[[-1.71  1.16  1.54 -0.49 -1.49 -1.86 -3.51  1.79  1.95  0.98 -1.68 -1.60
  -2.16  0.48]
 [ 1.58 -3.00 -2.88  0.92  1.92  5.67  5.21 -4.32 -4.71 -0.02  1.04  2.46
   3.54  0.58]
 [-3.77  1.45  4.14 -2.30 -3.29 -2.47 -6.67  3.34  1.80  0.80 -5.18 -2.47
  -3.28  1.06]
 [ 0.47  0.27  0.29  0.61 -0.24 -1.08 -0.36  0.36  0.43 -0.28  0.10 -0.37
  -0.56 -0.06]]
=>
[[ 1.58 -3.00 -2.88  0.92  1.92  5.67  5.21 -4.32 -4.71 -0.02  1.04  2.46
   3.54  0.58]
 [ 0.47  0.27  0.29  0.61 -0.24 -1.08 -0.36  0.36  0.43 -0.28  0.10 -0.37
  -0.56 -0.06]]

[[ 3.67 -0.23  4.76 -2.02  1.85 -0.13 -4.65  6.18  1.68  0.47]
 [ 0.41 -2.29  1.79 -5.16  1.09 -0.46 -0.05  2.89  1.95 -4.34]
 [-3.37  3.54 -4.75  2.97 -2.23 -0.97  2.32  0.53 -4.23  4.54]
 [ 2.81 -3.44  4.86 -3.20  1.76 -3.20 -4.83 -1.26  4.02 -4.72]]
=>
[[ 0.41 -2.29  1.79 -5.16  1.09 -0.46 -0.05  2.89  1.95 -4.34]
 [ 2.81 -3.44  4.86 -3.20  1.76 -3.20 -4.83 -1.26  4.02 -4.72]]

[[-4.58  4.48 -0.94 -5.10  0.28 -0.85  1.37 -3.42 -1.70 -1.69  5.34  3.10
  -0.27]
 [-2.46  2.41 -0.50 -2.74  0.15 -0.46  0.74 -1.84 -0.91 -0.91  2.87  1.67
  -0.14]]
=>
[[-2.46  2.41 -0.50 -2.74  0.15 -0.46  0.74 -1.84 -0.91 -0.91  2.87  1.67
  -0.14]]

[[ 4.07 -6.48 -3.48 -2.89  0.76]
 [-2.50  3.57 -7.00 -6.55  6.96]
 [-0.47  1.48 -3.14 -3.49  2.36]
 [ 5.85 -4.67  1.47  3.60  1.81]
 [-4.99  6.24 -2.98 -3.23  5.25]
 [-5.89  3.72 -2.78 -2.43  2.38]
 [ 2.10 -2.38 -5.35 -5.55  3.78]
 [-3.54  0.82 -3.39 -3.91  3.71]]
=>
[[-2.50  3.57 -7.00 -6.55  6.96]
 [ 5.85 -4.67  1.47  3.60  1.81]
 [-5.89  3.72 -2.78 -2.43  2.38]
 [-3.54  0.82 -3.39 -3.91  3.71]]

[[ 1.90  4.89  0.60  0.38  2.69]
 [-1.27 -2.40  3.81 -2.45 -2.12]
 [-3.49 -0.82 -0.95 -0.67  1.47]
 [ 3.02  2.77 -4.28  2.03  1.06]
 [ 5.33  4.46 -2.44  1.11  6.10]
 [ 0.33 -5.25  3.02 -0.34 -4.71]
 [ 1.13  2.25 -2.59  2.75  4.09]
 [-1.41 -4.50  5.45 -0.49 -4.46]
 [ 0.35 -2.73  3.94 -0.78 -3.12]
 [ 0.40  4.37 -0.78  1.31  1.65]]
=>
[[-1.27 -2.40  3.81 -2.45 -2.12]
 [ 3.02  2.77 -4.28  2.03  1.06]
 [ 0.33 -5.25  3.02 -0.34 -4.71]
 [-1.41 -4.50  5.45 -0.49 -4.46]
 [ 0.40  4.37 -0.78  1.31  1.65]]

[[ 1.56 -2.89  4.97 -5.03 -4.73 -4.25  3.11  3.90 -1.98 -1.13  5.10 -1.32
   5.00]
 [ 3.38  4.76  0.48  3.42  4.89 -1.72  2.12 -3.93 -4.78 -4.57 -3.79  1.96
  -1.20]
 [ 1.52  4.32 -0.34 -1.80  3.47 -1.10  4.17  1.17 -5.09  0.04  1.43 -4.34
   2.35]
 [ 3.42 -2.98  3.63 -0.36  2.40  2.91  0.08 -3.21 -2.70  0.81 -1.33  3.90
  -2.91]
 [ 3.05  5.13 -3.96  3.77 -4.89  1.52 -3.12  2.22 -1.73 -2.56 -3.60 -0.02
   4.96]
 [ 1.44  4.04 -2.71 -4.13  3.67 -4.09 -1.76  2.22 -4.47 -3.53 -2.59 -3.68
  -1.56]
 [ 3.97  4.53 -3.44 -1.05 -3.26 -4.90  3.05 -1.40 -3.98 -4.15  3.87 -3.80
  -1.87]]
=>
[[ 3.38  4.76  0.48  3.42  4.89 -1.72  2.12 -3.93 -4.78 -4.57 -3.79  1.96
  -1.20]
 [ 3.42 -2.98  3.63 -0.36  2.40  2.91  0.08 -3.21 -2.70  0.81 -1.33  3.90
  -2.91]
 [ 1.44  4.04 -2.71 -4.13  3.67 -4.09 -1.76  2.22 -4.47 -3.53 -2.59 -3.68
  -1.56]]
